rotation steps, each row followed by its count of steps
The counts run from 0 to 223.
[-32.5  16.5  39.7 -15.9  33.0  14.5 -70.7  29.1 -18.0  15.3   3.8  -7.7
 -21.9 -28.4 -31.7 -21.6  18.5  14.2  -9.9  -0.5  29.7 -22.8  -3.9   8.6
 -16.2 -13.9  -0.8  35.1   1.3 -31.8 -29.7  -7.7  24.8 -33.0 -31.9]  14
[-15.4 -16.0 -12.4   6.6   2.1   4.5  -2.0  28.1 -20.5 -20.2  -7.0 -51.5
  11.1 -27.8  40.9  43.5 -27.3   1.3  -2.2 -19.2  67.3  11.1  18.7   4.9
  -5.8  12.5  36.4  -9.2   4.4 -22.2  -4.3  10.2   0.4  -4.9 -53.4]  110
[-35.1  15.9  27.1   2.9 -17.1   2.4 -12.7 -60.6 -19.2 -63.2 -20.8  14.6
 -30.9  26.4   3.7 -19.3  30.7   3.6 -23.1  -0.8  -8.5  -6.7  29.2  23.1
  10.0  27.8  13.2   7.8 -16.2  -2.8 -15.6 -12.7 -19.3  14.2 -48.6]  139
[-16.3  13.1 -14.5  26.5 -17.9  -4.6 -27.8 -51.7  19.7 -17.4  30.7  19.6
 -35.6  28.6   2.4  24.3  34.9 -13.3   1.0  15.5 -30.4  -8.2  -5.5  10.5
   1.8  40.1 -22.5   3.8 -23.3  47.3   8.5   3.3  -9.5  43.0  47.7]  65
[-35.2  15.7  27.4  -3.2  33.4  -5.0 -58.0  27.2 -26.6  10.1   3.8 -14.6
 -21.4 -24.9 -24.4 -11.0  27.9  10.9 -27.0  -0.8  26.3 -31.0 -18.0  15.5
 -17.7   5.0  -2.4  28.5  -1.7 -27.7 -53.0 -19.4  31.1 -37.3 -19.0]  13
[ 16.0  -0.1 -40.0  24.4   7.4  11.2 -61.1  32.6  14.4  20.8  -2.4  19.5
   1.3  -7.7 -26.3 -10.1  -7.2  37.0  11.4  12.5   4.2   5.4 -39.0  33.1
  12.8  -7.8 -62.6  13.8   6.2  41.3   7.4  17.5  15.8   1.7  18.2]  54
[-31.2  -4.1  21.3 -32.7  19.4 -27.0  -2.3 -40.5 -30.5 -17.7  15.0 -11.8
 -16.5 -14.0  46.8   1.4  29.8  -0.7   6.0 -14.4  12.1 -37.8  30.6 -17.6
   7.6  26.9  38.1 -19.4 -15.6 -42.9  -7.2 -46.0  29.3   4.7 -30.6]  7
[-23.3  10.3  14.9 -23.2  37.6  14.9 -39.0  35.1 -51.7 -30.5   6.6   3.8
 -39.0  19.7 -25.6 -30.8 -16.9  29.8  -6.6 -25.9  21.9  10.9  13.8  19.3
 -19.8 -19.1 -26.2  49.3 -15.6   3.3 -32.1   4.8 -11.3 -18.3   1.0]  148
[-11.0   3.7 -41.9  11.0 -10.9 -29.2  54.0  21.6 -40.9 -35.8 -34.9   6.9
  13.2  12.3  35.4 -49.5   2.8   0.1  33.6 -16.5  -4.6   4.9 -27.8  41.0
  19.3  12.5  -9.0 -13.9 -20.5 -17.6  -6.1 -20.3 -12.7  10.2  -5.6]  41
[-18.8 -12.4  16.5 -40.1  27.6  19.3 -38.6  34.7 -37.4 -35.3  11.8  -5.7
 -25.7  26.4 -20.2 -38.8 -13.3  32.3 -12.0 -24.1  23.6  15.1  20.3  27.9
 -12.7 -27.1 -18.9  45.8  -3.2  -1.2 -28.8  22.7 -16.1 -19.6 -18.6]  149
[-34.4   2.1   8.2  24.2  13.1  10.9 -21.9  14.8 -14.3 -30.3   1.0 -41.1
  -3.7 -16.9  -1.2  60.1  -7.4  -6.6  30.3 -17.0  62.1  26.5  10.9  -1.0
 -23.2   4.6  55.6  15.0  -2.1 -24.5  -1.5  18.7 -13.9   6.5 -21.5]  108
[-49.9 -25.8 -54.9   5.7 -20.7 -25.7 -13.7 -27.0   3.5 -61.8 -12.3 -20.2
   8.5  -4.0  -8.0   5.4  -5.8  13.1  13.0  -9.3   6.3  48.7  -4.5   3.4
   7.6  26.2  -3.1  43.6 -26.3  11.9   3.9  26.7  20.9  23.4  36.2]  179
[-28.0  -6.1  22.4  -5.7  -8.3 -25.5  57.9  15.7 -12.5  18.1  -8.6   3.2
  -8.9 -27.8  29.7  -0.6 -53.1 -21.7 -17.7 -44.1 -17.7 -34.9  11.4 -25.2
  25.8   9.0   4.8  48.1 -21.3   0.7  -1.8 -27.0   8.8  18.9  -0.4]  216
[ -5.3  47.3  22.0  36.6   7.1  36.9  15.7  50.7 -39.4  16.7  10.1  17.1
 -10.2  50.6 -19.6   0.0  -4.7 -13.0  11.0   0.4  -5.9  30.2  -9.3  40.8
 -21.9  21.4  19.2  -0.1  -7.4  -9.4 -21.2  -5.1 -10.8  32.7  35.0]  32
[-33.1 -30.3  33.5 -28.1 -32.1  -4.1  56.2   1.5  10.2  -4.1  -8.2 -17.7
   7.4 -22.9  36.7 -16.1 -45.7 -22.7 -32.4 -30.0  -5.8 -14.4  37.8 -11.7
  29.8  -3.4  10.8  34.6 -10.5  -1.0   7.1  19.7  -4.4  -0.5 -41.5]  214
[ 13.3  37.5  -4.5  11.9  16.7 -16.4  -5.8   7.8  -2.1  55.7   3.3  29.0
   7.5  -3.8 -38.8  48.0   1.9  40.7  -1.5 -14.9 -13.2 -35.5  -2.1 -12.7
  18.5   0.4  -0.9 -24.5   0.9   9.9  -9.3 -42.0  60.7  33.4  -9.1]  124
[ -7.5  14.2 -11.2 -18.5 -43.2 -23.8  45.2 -35.4  36.3  39.3  28.5   8.4
  21.7   2.7   5.0  10.2  46.0  -9.7   7.7  16.5 -33.9 -36.8 -24.0  -2.5
  20.5 -24.9  -0.9 -35.6 -10.6  11.1   7.5  15.6  47.8   2.1  16.7]  196
[-18.3  55.9  -4.0  34.8 -29.3 -10.3  -9.1 -23.2 -10.2  -3.3  30.4 -53.6
 -26.5  42.3  36.3 -10.2   6.5 -13.4 -26.3 -21.4 -16.3 -21.2 -29.9 -13.6
  29.5  -5.4   8.8 -21.0   7.7 -13.5  -8.1 -41.1  18.3  20.2  -9.8]  1
[ 21.7  -0.2  28.8 -14.3   0.7  26.8  36.8  29.4 -29.7  20.8  -5.2  31.2
  26.4  35.4   4.4  12.5  -2.7  -8.0 -24.7  10.4 -15.4  11.0  38.3  39.3
  -1.5  61.8  33.9 -10.2   6.4  -5.5 -18.0  -6.0   6.1  45.6  10.4]  29
[ 44.1 -18.7 -17.1 -13.0 -24.1  16.2 -15.8 -33.3  33.8  14.4   2.7  32.2
  17.2  12.0  29.4 -20.0 -23.2  11.3   6.3  17.8 -29.0 -11.6  -1.8  20.4
  48.0   7.8 -50.1 -26.0  12.4  45.5  42.0  17.0   3.4  32.2  -3.0]  59
[ -6.0  49.9 -10.5  20.6 -38.3  -5.7  11.3 -21.6 -12.4   3.4  34.7 -59.5
 -10.6  49.5  37.5   2.6 -12.1 -15.4 -35.4 -15.3 -11.0 -12.9 -16.3  -8.3
  29.0 -10.9  17.8 -42.4  16.0 -13.4  -3.0 -26.0  22.7  16.7 -24.1]  0
[ 24.1  32.2  30.5  22.2   6.5  37.1 -74.8  -0.2   5.5  22.5  22.6  10.7
 -12.8  11.5  -8.2  32.9  30.4  17.5  -1.8  19.2  12.9 -24.8  25.5  18.5
   7.2  12.5   0.7 -31.3  26.7  16.3  -5.9  -9.5  -1.6  27.9 -50.9]  129
[ 20.3 -24.4 -50.2 -31.4  25.6   8.8   5.6  30.9 -23.9  14.2 -22.5  34.5
  26.4 -28.2 -19.7  19.4 -28.0  47.7  29.5   6.5  18.8   4.7   6.2  39.9
  -4.1  -5.3 -25.2 -22.0 -26.3  10.9   1.1  12.9  35.7  -8.6  11.3]  50
[-47.0 -29.1  47.2 -25.1 -34.4   7.4  37.5 -15.6  15.3 -12.9  -9.6 -23.0
  -4.5 -24.5  25.7 -14.3 -39.1 -21.3 -12.7 -26.6   4.7   4.9  38.4 -14.1
  22.8 -21.6  20.0  44.4 -10.0  -1.7  14.3  31.7 -14.7  -4.3 -42.2]  213
[  2.5   1.7  20.1  10.9   2.8  32.6 -14.6  33.2 -29.2 -27.0  -0.7  -0.6
  -6.2  22.3  54.2 -43.8  -1.8 -10.3  67.3  -3.2  22.5  27.9   8.4  39.0
   7.7   9.2  14.2 -14.3  10.4 -17.9  15.0   0.8 -47.5  27.8 -16.9]  37
[-26.1   0.9  30.8 -22.9  20.4  11.0  -3.3 -45.3 -41.8 -38.5 -21.2  30.1
 -33.5   4.9  23.1 -16.4 -10.7  -4.9   5.1  -5.3  -1.8 -20.0  42.7  12.7
   2.1  44.8  10.8   0.9 -40.5 -11.7   2.8 -32.1  -9.2  10.8 -27.9]  141
[ -7.2 -34.6 -43.1 -43.2   5.3   2.3   9.9  18.4 -10.2   2.0  29.2 -25.8
  24.0 -19.2  19.3  39.1 -43.8  30.7   4.2 -22.4  23.6  21.4  22.4  -0.3
  -4.3   3.9  -7.9 -13.8 -29.7   4.7  11.6  25.7  55.0   7.6  43.4]  184
[ -4.6  12.9 -26.7  29.5 -34.8 -10.5   1.3 -48.8  21.7 -10.7  21.4  16.0
 -17.8  37.8  -7.4  18.5  31.6 -15.4 -18.8  14.8 -42.0 -12.5 -12.3  14.3
  10.7  34.5 -30.3  -4.3 -20.2  50.3   1.6   6.3  -0.1  34.8  46.1]  64
[-42.0  26.5  21.7   5.6 -16.0  52.8  22.1  -0.6  -4.2  38.3   8.0 -19.0
 -21.2 -30.4  11.7  28.2 -36.9 -43.9 -18.6  21.7   7.5 -34.4  -7.6  25.0
 -31.2  -4.1   5.9 -15.1 -36.4 -10.1  12.9  19.7  11.3 -30.1   3.8]  206
[ 14.7  39.6  27.2  27.3  15.8  34.0  22.9  50.6 -43.1  30.8   0.4  31.1
  -2.9  37.0  -3.3   6.3 -13.8 -18.6  -0.2   4.4  -9.7   9.7  -0.2  37.8
 -10.7  49.5  14.1  -9.9 -10.0 -16.7 -16.2 -27.5  -4.1  40.1  38.8]  31
[-23.5 -20.6  26.1 -18.4 -24.6  28.6  -6.2 -27.4  17.4  20.9  13.4  -4.2
  -5.6 -40.7  27.9  51.9  25.3 -37.8 -19.8  36.9  17.5 -39.2  31.2  24.2
 -16.7  40.6  20.1 -20.1 -22.9   2.1   0.9  34.9   6.6  -8.4  -8.7]  203
[  1.2 -24.3  49.6 -12.3  29.4 -28.3 -13.5  59.7   2.6  26.9  23.4   8.7
 -14.9 -10.9  12.0  42.6   7.6   5.1   6.8 -35.0  27.6 -12.8  30.0 -12.2
  -2.2  -4.8  13.2  51.1  17.9  20.2 -15.9  -5.7 -21.4  24.6  -5.0]  222
[ 21.1  44.0  25.9  -6.1 -21.3  55.7  -1.3 -16.5 -10.2  27.5   8.8   4.8
  -4.0  37.7   4.2  -0.1   1.1  -0.1 -13.3  25.1  -8.0 -25.8  29.4  36.0
   8.5 -21.4   8.8 -64.5  11.3  -5.0   9.3   2.5  -3.0   1.5 -60.9]  132
[-29.6 -14.5  33.6 -21.0 -20.8  17.6  -7.7 -38.7  32.1  11.7  19.0   2.2
  -1.4 -26.2   1.6  53.3  49.9 -26.3  -6.6  44.3   9.1 -21.0  30.6  19.7
 -23.4  23.0  27.8 -10.3 -16.6   8.2   0.6  43.5   6.3  -6.5  -8.5]  202
[-14.8   2.7 -22.7  -1.3 -19.1  -5.0 -47.0  29.6  38.3  19.8  60.6 -27.1
  -0.4  10.3  -1.3   6.3  13.9  29.7  24.7 -15.5   9.9   9.6 -24.1  -5.3
  10.4 -55.4 -33.5  14.6   3.0  22.6   4.4  34.2  34.3  -0.8  30.0]  189
[-27.9   1.5  39.4 -34.6  27.4  24.8 -58.4  19.0 -13.2  10.5   1.9  -9.9
  -8.6 -23.2 -27.0 -28.9  12.4  22.4  -6.2   0.5  30.9 -12.7  10.6  10.8
  -8.3 -32.3   6.0  27.4   6.8 -34.1 -21.4  17.1  26.3 -31.6 -47.9]  15
[ 16.5 -56.2  31.6 -37.0  26.3 -10.3 -33.0  18.2  27.9  37.1  19.5   5.0
  11.5 -40.6  -0.4  33.5   8.2  -9.7 -24.3   8.0  19.5 -17.5   2.8 -13.7
   2.3   8.3   5.7  65.3  25.6  15.2  -9.3  22.1   4.5   0.9  26.4]  88
[-38.8 -18.1  -3.7  -8.5 -18.3 -13.6 -29.3 -14.9   7.7 -46.3  35.9 -44.5
 -31.1  -7.0  49.1 -31.1  11.2 -25.8 -14.5  -5.9  17.7 -18.5 -23.6   9.9
   4.5 -18.5 -31.7  39.5 -15.3  14.2  -0.5  21.2 -29.6 -33.3  -0.2]  76
